50 stands for zero in the data rows.
Here is a table of points, one per row:
tensor([56, 36, 59, 55, 64, 49, 43, 43, 48, 66, 38, 26, 42, 62, 23, 40,
        36, 48, 53, 52, 53, 51, 46, 32, 62, 82, 58, 33, 54, 29, 47, 52,
        55, 59, 48, 46])
tensor([37, 69, 64, 56, 41, 36, 54, 44, 46, 27, 24, 57, 54, 34, 81, 65,
        52, 56, 65, 40, 56, 31, 49, 57, 55, 54, 63, 65, 59, 65, 34, 34,
        56, 58, 75, 60])
tensor([32, 34, 44, 43, 42, 43, 33, 48, 29, 50, 46, 33, 49, 51, 45, 29,
        28, 39, 49, 53, 57, 73, 59, 37, 73, 70, 76, 39, 31, 33, 56, 53,
        51, 53, 25, 51])
tensor([72, 34, 62, 42, 48, 53, 46, 47, 30, 34, 50, 27, 39, 60, 46, 56,
        32, 53, 70, 62, 76, 61, 78, 44, 58, 38, 42, 57, 34, 45, 51, 56,
        62, 51, 47, 77])
tensor([60, 76, 63, 51, 39, 26, 62, 51, 28, 46, 59, 51, 63, 62, 40, 53,
        46, 36, 36, 35, 38, 36, 48, 50, 32, 58, 31, 53, 59, 54, 58, 41,
        39, 30, 61, 82])
tensor([63, 54, 54, 36, 46, 10, 45, 48, 31, 38, 41, 67, 54, 48, 48, 61,
        58, 56, 63, 45, 60, 45, 55, 54, 50, 50, 64, 72, 46, 71, 39, 60,
        51, 68, 35, 25])
tensor([47, 48, 46, 43, 60, 47, 58, 54, 38, 49, 48, 44, 21, 44, 35, 47,
        54, 36, 65, 45, 48, 33, 54, 47, 21, 55, 48, 51, 46, 78, 38, 33,
        37, 95, 29, 42])
tensor([54, 54, 72, 27, 28, 55, 71, 50, 37, 44, 46, 55, 21, 59, 39, 61,
        55, 43, 56, 56, 49, 69, 32, 42, 47, 49, 50, 49, 42, 65, 53, 48,
        41, 78, 49, 37])
tensor([56, 62, 56, 84, 32, 44, 48, 45, 45, 42, 42, 54, 27, 58, 49, 53,
        69, 46, 61, 32, 48, 46, 42, 19, 49, 66, 50, 70, 39, 49, 25, 62,
        62, 22, 59, 50])
tensor([55, 47, 64, 39, 66, 50, 35, 38, 46, 39, 47, 34, 42, 32, 34, 50,
        63, 46, 76, 56, 75, 48, 19, 48, 61, 39, 43, 69, 70, 66, 78, 49,
        32, 34, 44, 54])
tensor([36, 77, 34, 72, 31, 58, 37, 33, 57, 68, 42, 64, 45, 69, 20, 69,
        36, 61, 40, 29, 35, 35, 35, 60, 39, 19, 39, 53, 52, 51, 62, 66,
        41, 69, 71, 93])
tensor([46, 37, 24, 58, 69, 29, 69, 33, 78, 42, 43, 75, 40, 45, 60, 24,
        41, 55, 35, 58, 60, 59, 27, 63, 53, 61, 37, 43, 32, 44, 52, 24,
        59, 57, 43, 34])
tensor([37, 64, 42, 54, 64, 44, 53, 83, 52, 44, 45, 58, 51, 55, 56, 54,
        71, 51, 58, 54, 35, 45, 61, 36, 38, 27, 63, 54, 54, 53,  9, 50,
        53, 39, 69, 53])
tensor([50, 58, 51, 75, 55, 86, 54, 33, 60, 53, 22, 44, 72, 85, 63, 51,
        62, 43, 44, 65, 38, 52, 74, 42, 64, 53, 61, 66, 58, 41, 48, 37,
        59, 45, 33, 31])
tensor([52, 44, 41, 44, 31, 46, 66, 39, 64, 60, 63, 61, 38, 45, 56, 55,
        44, 44, 54, 45, 45, 47, 38, 60, 70, 23, 68, 36, 36, 56, 53, 25,
        32, 30, 26, 80])
tensor([45, 45, 48, 39, 71, 66, 59, 47, 54, 54, 52, 47, 54, 53, 45, 68,
        50, 46, 21, 45, 19, 35, 51, 50, 68, 68, 76, 60, 49, 45, 57, 63,
        67, 33, 64, 35])
tensor([56, 24, 62, 74, 55, 35, 41, 51, 60, 62, 77, 66, 39, 39, 48, 19,
        44, 63, 57, 54, 50, 52, 52, 80, 42, 62, 43, 20, 46, 62, 47, 57,
        67, 37, 47, 40])
tensor([42, 60, 47, 47, 19, 49, 58, 54, 35, 31, 48, 45, 71, 43, 37, 57,
        55, 70, 37, 58, 28, 45, 45, 49, 35, 57, 25, 56, 38, 63, 43, 66,
        35, 30, 46, 74])
tensor([42, 41, 44, 22, 65, 24, 36, 49, 56, 34, 33, 73, 36, 38, 56, 52,
        67, 40, 78, 27, 27, 63, 60, 34, 54, 40, 39, 57, 45, 53, 37, 35,
        38, 51, 51, 59])
tensor([56, 36, 60, 45, 54, 67, 51, 23, 67, 24, 65, 62, 63, 37, 34, 44,
        81, 70, 35, 55, 64, 47, 44, 52, 54, 27, 72, 40, 61, 60, 49, 55,
        36, 56, 30, 82])
tensor([48, 58, 55, 28, 52, 45, 41, 61, 25, 48, 38, 41, 60, 38, 39, 42,
        59, 59, 50, 51, 62, 23, 49, 35, 57, 36, 44, 24, 59, 56, 86, 34,
        69, 42, 30, 53])
tensor([64, 46, 31, 42, 62, 67, 37, 39, 33, 40, 73, 55, 64, 66, 38, 52,
        39, 30, 49, 64, 60, 62, 41, 45, 53, 72, 72, 55, 58, 28, 43, 56,
        74, 56, 36, 46])
tensor([87, 48, 43, 27, 34, 52, 36, 39, 53, 61, 23, 49, 41, 39, 50, 61,
        53, 48, 56, 46, 50, 51, 72, 66, 33, 53, 64, 34, 55,  6, 55, 57,
        59, 40, 38, 42])
tensor([42, 45, 25, 67, 43, 48, 81, 48, 59, 56, 52, 44, 69, 31, 62, 48,
        16, 62, 44, 39, 54, 69, 55, 23, 23, 36, 42, 43, 69, 56, 66, 69,
        69, 35, 53, 36])
tensor([57, 64, 29, 66, 71, 55, 42, 68, 61, 67, 54, 69, 47, 64, 70, 70,
        76, 51, 55, 65, 30, 58, 58, 39, 84, 58, 45, 44, 56, 42, 46, 50,
        57, 65, 47, 38])
tensor([67, 36, 48, 33, 36, 40, 31, 67, 60, 58, 46, 27, 46, 54, 52, 29,
        41, 57, 59, 58, 41, 51, 58, 58, 60, 44, 75, 61, 77, 18, 66, 49,
        48, 56, 56, 55])
tensor([35, 57, 49, 44, 34, 39, 40, 43, 59, 46, 77, 28, 63, 40, 60, 82,
        63, 43, 10, 34, 57, 70, 48, 47, 24, 65, 43, 56, 57, 39, 60, 35,
        51, 57, 64, 57])
tensor([49, 51, 62, 32, 43, 29, 46, 63, 46, 37, 47, 70, 42, 70, 45, 59,
        51, 48, 52, 51, 52, 47, 35, 43, 33, 48, 71, 43, 46, 57, 53, 39,
        46, 79, 54, 33])
tensor([56, 54, 60, 82, 53, 74, 51, 59, 65, 53, 37, 62, 25, 53, 61, 73,
        51, 56, 56, 46, 32, 50, 70, 59, 59, 61, 71, 67, 63, 54, 53, 44,
        72, 38, 43, 35])
tensor([67, 49, 39, 34, 51, 61, 31, 44, 59, 57, 58, 76, 33, 53, 72, 27,
        36, 87, 27, 50, 59, 47, 53, 61, 59, 62, 30, 69, 44, 51, 58, 36,
        46, 63, 48, 50])
tensor([35, 14, 47, 60, 51, 67, 47, 44, 36, 60, 43, 57, 66, 53, 59, 45,
        45, 10, 26, 47, 36, 39, 63, 50, 80, 50, 64, 53, 58, 49, 50, 63,
        58, 38, 51, 55])
tensor([67, 46, 42, 51, 79, 99, 29, 49, 15, 69, 41, 38, 67, 40, 47, 44,
        34, 40, 50, 54, 37, 58, 36, 65, 50, 61, 70, 56, 49, 43, 26, 47,
        59, 56, 41, 45])
tensor([61, 22, 44, 74, 54, 39, 67, 55, 36, 52, 61, 68, 51, 39, 27, 41,
        50, 48, 50, 51, 61, 73, 46, 74, 47, 52, 17, 47, 55, 24, 56, 53,
        45, 68, 58, 33])
tensor([34, 56, 49, 50, 41, 70, 56, 61, 68, 57, 54, 60, 40, 72, 66, 54,
        59, 45, 51, 42, 54, 35, 44, 29, 64, 52, 36, 62, 49, 50, 10, 58,
        64, 47, 49, 41])
tensor([53, 50, 64, 49, 52, 44, 68, 54, 64, 42, 37, 56, 43, 47, 86, 47,
        74, 37, 74, 45, 37, 22, 49, 53, 31, 48, 50, 78, 39, 34, 62, 66,
        65, 70, 61, 66])
tensor([71, 61, 51, 36, 70, 38, 33, 49, 39, 61, 63, 27, 38, 47, 41, 26,
        33, 46, 45, 75, 35, 59, 75, 45, 61, 53, 61, 54, 31, 43, 61, 53,
        62, 52, 44, 43])
tensor([52, 67, 46, 46, 47, 65, 80, 75, 67, 40, 58, 37, 67, 48, 39, 44,
        50, 55, 41, 15, 51, 39, 49, 69, 49, 49, 60, 48, 34, 52, 65, 50,
        18, 51, 35, 79])
tensor([78, 37, 48, 57, 67, 44, 24, 73, 82, 39, 34, 72, 47, 54, 58, 37,
        30, 30, 27, 68, 82, 49, 55, 67, 42, 55, 33, 23, 36, 64, 41, 44,
        41, 48, 56, 37])
tensor([35, 45, 41, 53, 42, 43, 47, 58, 42, 61, 60, 35, 70, 62, 47, 73,
        35, 68, 50, 66, 49, 56, 40, 48, 20, 66, 33, 58, 46, 50, 63, 38,
        19, 15, 51, 35])
These points spread out most along one direction. How far along it is each point below, from 0 to 99? 50 is the average, and the first point above lies past it. One standard deviation of the points above along it is 16.
tensor([75, 50, 59, 44, 47, 44, 59, 53, 50, 45, 40, 67, 61, 55, 76, 69,
        71, 62, 68, 52, 35, 41, 36, 32, 59, 44, 53, 47, 45, 70, 38, 50,
        39, 60, 90, 44]) 33
tensor([28, 37, 42, 66, 53, 39, 50, 33, 42, 66, 65, 46, 59, 54, 72, 56,
        40, 42, 68, 45, 45, 63, 65, 68, 37, 55, 23, 26, 80, 62, 53, 72,
        47, 45, 57, 41]) 50
tensor([28, 68, 82, 61, 33, 53, 40, 67, 63, 56, 46, 65, 66, 51, 63, 42,
        53, 60, 64, 62, 42, 54, 40, 48, 50, 42, 41, 75, 43, 59, 20, 41,
        77, 53, 62, 49]) 39
tensor([26, 72, 58, 49, 51, 62, 56, 60, 66, 68, 40, 51, 56, 52, 46, 34,
        69, 50, 47, 27, 68, 63, 63, 55, 51, 39, 55, 47, 18, 66, 74, 45,
        29, 42, 63, 73]) 33
tensor([31, 65, 61, 31, 63, 50, 80, 55, 67, 61, 55, 59, 51, 46, 28, 69,
        47, 61, 55, 28, 71, 34, 60, 50, 61, 37, 55, 44, 52, 45, 51, 47,
        13, 44, 49, 79]) 27
tensor([46, 52, 36, 40, 53, 67, 44, 39, 55, 43, 51, 11, 46, 50, 34, 32,
        40, 37, 47, 74, 51, 50, 61, 42, 69, 78, 63, 41, 57, 39, 37, 48,
        65, 55, 47, 51]) 74
tensor([37, 49, 48, 64, 59, 37, 66, 56, 30, 53, 47, 34, 27, 46, 68, 37,
        51, 56, 19, 46, 67, 81, 37, 73, 43, 37, 33, 28, 63, 44, 41, 79,
        44, 53, 43, 28]) 54
tensor([42, 67, 65, 47, 57, 45, 55, 31, 52, 33, 72, 30, 70, 63, 55, 64,
        38, 62, 44, 40, 45, 27, 43, 43, 29, 29, 29, 44, 38, 47, 47, 56,
        45, 35, 43, 46]) 32
tensor([54, 33, 40, 36, 47, 58, 40, 48, 45, 46, 57, 15, 57, 56, 23, 35,
        78, 57, 65, 53, 68, 42, 37, 63, 72, 26, 45, 44, 55, 69, 62, 38,
        66, 48, 63, 46]) 51
tensor([43, 55, 52, 57, 44, 39, 52, 40, 63, 83, 64, 35, 78, 25, 52, 57,
        30, 37, 58, 69, 41, 65, 44, 36, 33, 52, 34, 51, 64, 59, 62, 61,
        40, 46, 46, 42]) 48
tensor([37, 47, 43, 69, 34, 67, 49, 54, 35, 34, 76, 73, 31, 13, 51, 42,
        44, 55, 42, 70, 66, 49, 50, 60, 42, 41, 41, 37, 51, 39, 61, 54,
        41, 51, 70, 14]) 52
